Each row is where one point has got to under a steady rotation. How many steps took it there?
The counts run from 0 to 437.
[ 22  -7   0 -12  -4 -21 -41 -24   5 -17  17 -19 -10  -3 -11   1  -4 -21
 -18   4  20   6  16  16  25 -26  20  12  -1 -19  -1 -31  -3 -26  -3  30
 -49  28  32  19 -17   0  20  37  48  18  -8  31 -11  32 -10   1   6 -21
  -4   7  -9  32   4  25 -18  -2  -2   8 -21  18  16   7  -7 -31  10   4
  18 -15   4  -3   0 -17  -6 -11] -> 389
[ 59  16 -15 -27   7  -2 -27 -28   7  12   7 -22 -17  -8   9  -7   4   1
  -1  11  22  19   2  -1   0  -9  15 -10 -21 -17  -2  -4  -5 -14   3   7
  -2   3  37   4   6  -1   9   4  34  -5  -2   6  12  47  -7 -12  17 -27
 -28  31 -27  13  12 -35 -11  19   6   0   2  14  58  -6  -2 -30   3 -17
  23  -8 -16 -11 -31 -19  11   1] -> 282
[ 32   7  -8 -12  24  -8 -29 -41 -15   2  10 -23 -23 -11  -4   8 -10 -11
 -10  17   6 -11   7  17  19 -17  16 -19 -14 -22   2 -27   4 -26 -21  13
 -27  12  25  -1 -12   6  15  20  21  17   8  35   1  36 -28 -15  36 -26
 -24  22 -14  30   0   0  -4  11  12  15 -13  35  19  10  -4 -27 -14   7
  38  -7 -15 -13  -2 -14  -9   1] -> 162
[ 26   4   5 -17  21   4 -40 -23 -16   3  22 -17 -24  28  -1 -10  -4 -20
  -1   0  40  23  13   4  14 -18  19  -5  -5 -25 -12 -10   2 -25  -4  15
 -25  16  30  16  19  10  24   8  24   3  15  18  11  41 -21 -30  31 -23
 -20  16 -17   6   4  11  -4  -2   5   1 -25  -3  31  16  -8 -21  23  13
  27  -9  -9 -14  -8 -35 -12   4] -> 139
[ 33   1 -17 -29   9  -6 -21 -26  -4  -7  17 -26 -23 -24 -13   6 -19  -3
  -1  22   3   2   8  16  28 -29   6  -5  -8 -25   3 -17   8 -30 -19   8
 -22   0  30   2  -5   3  14  20  21  21  14  34  -7  27 -16 -10  24 -42
 -18  27 -20  25   3  -2 -15   1   3   1 -16  37  22   9   0 -44  -4   1
  34   8 -13  -3   2  -3  -9   2] -> 163
[ 63  10 -11 -25  -8   0 -48  -9  21  18  20 -16 -11  -3  -5 -20   4  -1
  -4  12  27  26  19  10 -17  -5   9   6  -5  -4  -2  -8  -9 -23  -1  30
 -24  23  31  -2  17 -19  29  25  41  14 -12   7  11  17  -2  -6   4 -15
  -5  13 -26  12  -4  -1 -23  -4  -1   3  -4  -9  39  -2 -18 -21  29   6
  31 -17  -3   7  -4   1  23 -11] -> 269
[ 43  19 -10 -22  20   2 -65 -32   2  25   8 -24 -18   1   1 -13  -7   3
 -13   9  10   9  13   8  15  11  26 -20 -16 -14  10  -6  -7 -19 -15  21
 -18  28  23   8  12 -15  19  23   5  28 -15   7  -4  31 -29 -16  18 -11
 -12  26 -26  20 -15   6   1   4  15   3 -21  10  23  14  -7 -29  11   1
  28  -5 -19   0 -15  -6   1   4] -> 221
[ 23   4   8  -9  -4 -13 -58 -14  -6  13   5 -34  -1  10  -5 -14   0 -14
  -6  -2  22  18  19  13   6  -3  24  -3  -7 -26  19 -27  -5 -36  -8  14
 -40  32  31  18  -3   6  -2  27  28  15   3  27   0  19 -19  -4  14 -14
 -12  18 -32  23  10   3  15   7  18  12 -16  23  25  13 -23 -34   7   2
   6 -35 -11   9  -9 -16  22 -17] -> 191
[ 14  -2  10 -15   9 -11 -29 -18 -17 -10   9 -13  -7   5 -17 -15  -9 -16
  -3   5   3  11   1   5  19 -23   7  12  -7 -39  -3 -14   0 -39  15   8
 -23  22  33   8  -2  23  -2  15  24  15  13  29  -2  34  -4 -15  22 -33
 -13  26 -27  30  11   5  -6 -10  18  15 -10  33  28  15 -18 -51   8   9
  17 -15  10  -4   4 -16   1  -1] -> 156
[ 39   6 -16 -31 -12   0 -56  -7  13  21  15 -27  -2   3   6 -16   4  -9
  -8   1  35  28  12  11   9  -3  24  -1   3 -20   8 -13  -8 -23  -4  25
 -36  30  35  10   1 -23  11  22  31  20  -5  11 -10  15  -5  -6   5 -17
  -6  24 -34  11   4   6  -5  -4  -2   0 -28   3  35  12  -4 -28  16 -13
  12 -21   0  19  -8 -12  23   1] -> 228
[ 43  10  -8 -27   8  -1 -29 -19   1   1  13 -17 -12  -3  -2   8  -9  -6
   7   1  22   4  16  15  14 -21   0 -12   4 -15  -4 -31   0 -50 -11  16
 -32  37  23  13  -4   1  20  35  30  38   9  27   0  22 -17  -3  19 -30
 -20  12 -17  24 -21  19  -4  -9   7  16 -12  31  18  14 -18 -17   8  12
  30 -18 -22  -5   7  -3  16  -8] -> 170
[ 29   1  -6 -23  14  -2 -40 -19 -14   7  23 -14 -23  15 -15 -22 -12 -21
  -4   3  39  28   7  19  14 -21  14   4  -6 -29 -10  -6   1 -18   2   8
 -27   9  30   4  26   9  20   3  27   5  14  15  11  35 -17 -28  29 -21
   0  15 -23   8   6  15 -19  -6   3  -7 -25  -3  24  17 -15 -41  26  12
  25  -8   3   6  -6 -22 -11   1] -> 138
[ 46  13  -1 -31  18 -11  -8 -32   8  -8  22 -24 -23  -7   7  -6  12   6
   0   6  15  -3   1   3   7 -12  -3  -9 -17  -4 -22  -7  -6 -36  15  32
   2  11  27  -4  -7 -21  30  19  26  24   1  10   0  35 -10 -23  17 -33
 -21  25  -7  15  -5 -14 -15  -2   0   9   4  19  41  -2  -2 -35  10   5
  35  -2 -19 -28  -5 -15   7  23] -> 301
[ 35   3 -15 -23  22  -8 -36 -28 -11  -5  28 -18 -19   7   8  -4   5 -13
   2  -3  46  12  11   7  20 -22  12 -11 -12 -23 -16 -18   0 -18  -2  14
 -21   8  24  19  14   1  27  22  28  19  10  12  -3  42 -26 -25  30 -18
 -15  16  -8  10  -7  10 -10   5  -1  -2 -17   5  34  12   4 -18  15   2
  30  11 -30 -22 -20 -38  -7  10] -> 360
[ 38  15  -3 -18   5 -21 -46 -29   3  10  22 -25 -18 -23   2 -19   1   1
 -18  20 -11   4   1  13  14   9  12   4 -25 -10  15  -6  -6 -24   4  39
 -20  21  37 -11  -8 -33  15  37  23  16  -6   9   2  25  -7  -3   1 -21
  -4  16 -13  35  -3 -25  -8  17   0  11  -8  20  33  -1  -9 -44  12  -1
  24 -11 -20 -12  -4  -8   8  -4] -> 26
[ 46   2   9 -23   2 -26 -27 -20  -9 -16  30 -26 -26 -20 -10 -15   5   1
   7   5   7  -5  12   5  25 -26   1  14 -18 -24 -14  -9   2 -30   6  23
 -14  10  31  -3 -16  -9  10  32  39  26  17  24  -7  24  -8 -19  11 -25
  -5  19  -9  36   2  -8 -14   4   3  12   0  23  31   4   4 -52   2  -5
  26   4 -20 -22 -10 -23  -7  18] -> 343
[ 29  -2   9 -13   8  -2 -44 -19  -8   7  19 -14 -17  25 -15  -7   1 -19
   1  -9  43  18  15   8  11 -27  19  -4   7 -28 -10 -20  -3 -33  -2  18
 -34  27  28  14  12  19  18  16  31  17  12   9  10  32 -21 -27  23 -15
  -9  20 -21  14   0  29  -9 -12   4   9 -20  -6  20  13 -18 -25  20   9
  34 -15   5  -2  -5 -33 -10  -3] -> 135
[ 22   6 -18 -42  11 -12 -28 -27  -6   6  23 -30 -17 -17   4 -16 -21 -20
 -19  30   5  18   4  19  10  -9  23   4 -12 -18   8 -13   7 -24  -1  12
 -22   2  34   3   2  -6  12  16   7  16  -2  37   3  35  -5 -13  28 -43
 -15  17 -22  23  11 -20 -10   7   7   1 -21  36  19   7  -4 -48  12   7
  18  -8   0   8   5   5  10  -5] -> 201
[ 54  30  -6 -15   7 -14 -29 -35   8  -7  11 -12 -16 -17   8   8  -3   2
 -14  12   7   8   0   4   9 -19  14 -10  -9 -15  11 -14  -5 -13  -2  24
  -8  11  34 -10 -14  -2   9  27  36  -6  -1   4  12  44  -8 -15   8 -24
 -31  19 -16  24   3 -30 -17  29  -4   2  -9  20  41  -4   0 -32 -15 -15
  33 -14 -10 -13 -21 -12  -1   7] -> 65
[ 57   3  15 -10   0 -19 -50 -16   6  12  17 -11 -22   2 -18 -27  15   0
  12  -6  26  12  17   2   0 -12  -7   4  -1 -11 -16 -15 -11 -39   7  31
 -21  27  23   0   6 -16  20  24  34  25  -8  10   9  10 -10 -17  10  -9
   0  20 -20  21 -10  10 -21  -4   7  15   2  -5  38  -3 -24 -41  23   7
  35 -10  -6 -10 -10 -11   0  -2] -> 310
[ 44  11  -3 -13  -7 -22 -50 -22  15  13  15 -16 -16 -19  -8 -16  10   3
 -17  13  -1   1  17  14  11   7  11   4 -10 -13  16 -18  -9 -29   2  36
 -22  33  32  -8 -12 -25  13  45  33  20 -15  10  -3  18  -5   6  -5 -11
  -1  17 -19  31  -9  -4 -14  10  -1  15 -11  19  26   0 -12 -37   9  -3
  24 -20 -14  -4  -6  -3   3  -5] -> 30
[ 46  10 -13 -28  14  -4 -45 -32  18  18  19 -23 -19   2  -1  -9  10  -8
 -17  10  27  15  -3  10   4  -3  24  -9 -13  -2  -4   3  -3 -16  -8  39
 -12  12  33   0  -8 -29  31  24  23  25 -20   5  -5  33 -13 -15   8 -17
 -12  28 -24   6   2   4 -17  -8  -8   7 -13   0  34  -3   8 -23  10  -6
  36  -8  -4  -4 -11  -7  -1  13] -> 262
[ 44  10 -23 -41   5 -17 -35 -33  18  15  15  -2 -17  -7   3 -12 -10  -4
 -25   8  19  20  -9   9  21 -11   9   6  -6 -17  -1  -8  -7 -28   2  16
 -10  18  30  -9  34 -19  13  17  20  24 -13 -16   3  30  -6 -18  16 -23
 -20  34 -21  13  -6   1 -29  -8  -8  -9 -23  19  37   4   0 -33  37   2
  29   1  -2  -8  -1   2  -4  -2] -> 40
[ 41   0   9  -5  -8 -16 -25 -21   4  -7  20 -15 -15   3 -19 -13  -6 -20
  -3  15  15   9  20   5  -7 -26   2  17  -6 -18 -10 -18   3 -27   9  28
 -30  14  32  -6 -14  13  28  32  47   2   5  28  15  30   7 -15   8 -29
  -8  -2 -13  20   6  -8 -26   1   7  19  -3   3  20   0 -19 -40  11   8
  26 -27  15  -4   5 -14   0 -18] -> 112
[ 51  -2  -9 -24  -6 -17 -33 -10  -5   6  32 -25 -15  -2  -2 -17   3 -15
   8   2  43  31  19  16   3 -25   7   9  -6 -21  -7 -10  -7 -12   2  23
 -26  -3  32   2  -1  -1  21  23  49   7  16  19  10  20  -6 -15   9 -16
   0  10 -20  18  16 -18 -16  14   5  -3  -1  -5  42   4   4 -37  13 -16
  15 -12  -2  -1 -27 -24  15  -4] -> 325
[ 38  -2   1 -19   2 -29 -19 -23  -4   0  18 -13 -22   7  -6 -24   0  -8
  -2   5  24  19  22   5   0 -18   5  12  -2 -13 -12 -19  -3 -37  12  19
 -28  12  21   1   9  12   8  22  41  -2   3  23  28  26   1  -9  19 -25
   0  10  -8  26  19 -20 -22   9  10  17  -4  14  31   1 -18 -50  25  15
  19 -23   6 -12  -6 -14  14 -23] -> 332
[ 57   4  -7  -4  -1 -18 -32 -22   6 -12   9 -19 -21 -16 -11  10   4   0
  11   4  14  -3  22   7  13 -19   3  -7 -16 -17  -2 -30  -1 -21  -8  28
 -18  11  27   5 -16   2  19  36  41  15   2  21   3  23 -17   2   8 -21
 -12   8  -5  35  -6  -2 -19  25   2   7   3  17  32  -6  -6 -29  -6  -2
  40   0 -22 -22 -17 -23  -4   2] -> 345
[ 22  -5 -10 -27  12  -9 -42 -25 -11  -4  27 -33 -24 -17 -10  -7 -12 -16
  -3  22  15   9  10  24  27 -26  10   6 -11 -29   1 -10   9 -25 -10  19
 -32   3  37  -4 -22  -8  27  33  28  29  13  41 -13  21 -11 -16  18 -37
  -2  22 -24  29   5   2 -17  -6   7   5 -14  22  19  14   3 -43   5  -4
  26   6  -8  -1   2 -10 -14   9] -> 164
[ 35  13  13 -13  18  -9 -15 -26  -3 -13  17 -10 -19   0 -12   1  -8  -2
   2   4   3   2  -6  -6   8 -29  -5   7  -8 -24 -20 -11   2 -42  23  18
 -14  19  26   1 -10  10  16  24  23  15   8  13   5  39 -12 -23  28 -36
 -26  24 -16  23   6   5 -19  -6   4  19   2  25  34  16 -15 -43   8   9
  34  -6  -2 -26   7 -18 -17  10] -> 118
[ 28   9 -23 -15  -4  -1 -51 -24  16   7  -7  -4  -8  -4 -18  -3  -5  -2
 -29  20  -4   9   7  -8  12  -1  19 -18 -24 -14   0 -13  -5 -30 -13  14
 -34  29  24  18   6   3  28  24  21  20 -23  15   0  38 -14   5  14 -25
 -16  19 -28  25  -7  22 -11  -1   1   3 -19  22  27   2 -18 -21  18  15
  35 -18  -7  -1   0  -4  -3 -13] -> 214
[ 38  16   1 -18  -6   2 -34  -6  -8 -13  19 -24 -11   3  -5   1  -7 -15
   3  14  29  13  18   4  10 -25  17   0 -12 -29  -7 -18   2 -22   2   7
 -29   7  37  26 -17  19  34  29  40   7  26  31   0  44  -8 -12  18 -36
 -14   1 -16  15  -3  -8   5  15   2  -1  -5  10  42  15 -10 -18  -4  -4
  12 -12 -20 -10 -19 -39  13   2] -> 147
[ 34  10   9 -14  14 -28 -30 -25 -16  -4  21 -25 -29 -11  -5 -20   8  -6
   1  15   6   0  14   2  13  -9   4   2 -27 -15  -9 -10   1 -25   8  29
 -18  15  23  -5  -9  -8  19  25  27  10   3  28  14  33 -18 -23  22 -22
  -2  10  -3  37   9 -18 -17  21  10  27   6  13  25   9  -4 -53   5   6
  27   0 -16 -22  -6 -20 -11  10] -> 340
[ 46   2  -5 -17  -9 -12 -24 -15  -2  -3  29 -27 -20  -5  -6  -7  -9 -13
  -3  15  26  15  19  18  -3 -33   7  17  -2 -18   3 -10   2 -25   8  26
 -26   7  35  -8 -11   3  22  25  51  -1  17  33  11  27   6 -22  10 -33
 -11  -3  -9  22  14 -21 -25  14  -1   3  -6   4  25   2 -11 -39   0  -9
  20 -19  13   3  -6 -14  10 -12] -> 108
[ 33  13 -13 -28   5   3 -43 -24  10  10   8 -24   8  18  15 -10   5  -8
 -12   1  31  27   3   2   1  -6  26 -11  -3  -7   9 -22 -13 -37  -2  20
 -28  38  23  19   9   1   8  16  24   7 -15   5  10  38 -10  -6  20 -15
 -27  31 -32  12   2  -3   3  -3   6  10 -24  17  37   6 -15 -18  22   4
  10 -40  -4  -2  -3 -16  33 -13] -> 233
[ 55  18  -9 -23  14  -8 -13 -31  -4   1  20 -18 -17 -11  11  -3 -17  -4
   8   8  29  13   6  10  -3 -29   8  -1  -1 -21   2 -19   4 -18   4  11
  -5   4  36  -9   4   7   7   7  31  -1  21  15  25  41  -9 -27  28 -30
 -30  15 -13  18  14 -30 -19  22   5  -4  -8  22  37   5  -1 -37  -4  -7
  26 -11  -2 -12 -10 -24   7  -3] -> 103
[ 30  12 -10 -19  14 -23 -29 -38 -14 -13   4 -11 -11 -10   4  -4 -10 -13
  -8   7   9  10   5  11  24 -18  20  -7 -21 -28   4 -27  -2 -19  -6   7
 -20   9  28  14   2  15  -3  20  25  -6   6  20  17  45 -26 -11  30 -27
 -22  14 -16  36   6 -14   0  29   8   1 -12  39  30   7  -1 -39  -1   2
  27  -9 -23 -19 -17 -20  -4  -3] -> 379
[ 44   6  -8 -32  -3 -12 -35 -26  28   0  -6 -16  -4  -9 -20 -12   0   4
 -16   9   0  11 -15  -7   6 -15   5  11  -8 -11  -3 -17  -6 -49  17  14
 -16  26  30  -4  -6  -5   4  16  30  26 -18   9  -1  24  11  -3  12 -31
 -16  39 -36  25   9   5 -21 -20   6  17  -6  31  38  -4  -9 -45  18  -4
  27 -15  12   2   5   1   3  -2] -> 253
[ 50  19   0 -22  16  -4 -28 -36   7  -3  27  -7 -21   6  -1   4  -5   7
  -7   4  19   4  -7 -13  11 -21  12  -8  -4  -7 -15  -5  -3 -38  15  31
  -8  33  22  -7   5 -10  25  17  28  17 -11  -7   5  48 -13 -24  20 -29
 -29  20  -5  14  -5   6 -23 -10  -7  12 -11   6  32   5  -2 -23  14  11
  36  -3 -11 -34   4 -20 -17  14] -> 80
[ 29   9  -2 -19  10   4 -33 -11 -15  -3  26 -29 -18  14   2  -1  -6 -14
   4  12  31  21  10   4  11 -20  23 -13 -14 -28 -13  -9   5 -17   2  11
 -27   4  28  24   4  15  32  15  32   3  20  19   1  44 -24 -30  29 -34
 -15   8 -11   7   4  -2   3  13   8  -7 -16   2  34  13  -7 -25   8   2
  17  -4 -21  -9 -18 -37   3   6] -> 143
[ 33  -3   8 -10   6 -25 -43 -28  -4  -4  13  -8 -20  18  -8  -5  12 -12
   0 -23  28   3  12   5  21 -15   4  -6   1 -23  -8 -26  -5 -38 -10  25
 -28  25  25  10  -2   7  11  32  35  25 -10  10   7  19 -19 -14  21  -5
  -6  21 -15  26  -2  30 -19   1   4  21 -13   5  19   8 -11 -33  17  11
  40 -12  -5 -14 -10 -21 -10  -4] -> 352
[ 35   9  -3 -36  25  -3 -27 -25 -18   6  28 -13 -21   4  -1 -17 -17  -5
  11  11  29  20  21  16   6 -24   2   1  -4 -29 -12  -7   3 -24   8   4
 -20   9  26  -4  30  10  14   8  16   6  24  23  22  40 -19 -32  36 -32
 -13  12 -12  14  -6 -12 -13  10   6  -8 -17  10  27  19 -11 -46  18  10
  25  -5 -18  -2  -1 -16   9  -7] -> 141
[ 44   2   4 -12 -11 -19 -36 -21  18  -4  21 -26 -12  -4  -6  -6  10 -12
 -15  -4  25   4   3   7   5 -22   8  12   4 -12   6 -13  -3 -35   8  45
 -18  23  39  -8 -21 -13  14  41  51   9  -8  11  -1  24   5 -12   0 -20
 -13  13 -12  24  14   8 -28  -4 -10  22 -16   6  27  -3  -5 -39   8 -16
  25 -24  15  -2  -3 -11  -1   2] -> 71
[ 57   8 -22 -33  -6  -5 -43 -23  22  18  24 -19 -20 -16  -2 -11  -3  -3
  -6  19  21  14  16  21  -4  -3  12  -6  -7  -3  -3  -4   1 -18  -7  32
 -18   8  38 -11   8 -31  32  25  31  27 -11   4   3  22  -3 -12   7 -17
  -7  20 -21  11  -6  -4 -28  -7  -8  -7 -15  -1  40  -1  -5 -24  23  -8
  28  -8  -8  13  -6   5  17   0] -> 265
[ 31  17 -13 -33  12   3 -32 -28   0   1   6 -22   3  18  18 -15   2 -12
 -19  16  22  27 -13 -10   2  -2  25 -12 -18  -7  -3  -7 -11 -29  18  13
 -18  31  31  15   8  -1   7  13  14   5 -11   3  -2  51 -12  -9  27 -27
 -33  31 -26   7   9  -9   9  -5   7   6 -20  27  45   8  -5 -20  22   3
  10 -24  -2 -10  -3 -20  22  -1] -> 237
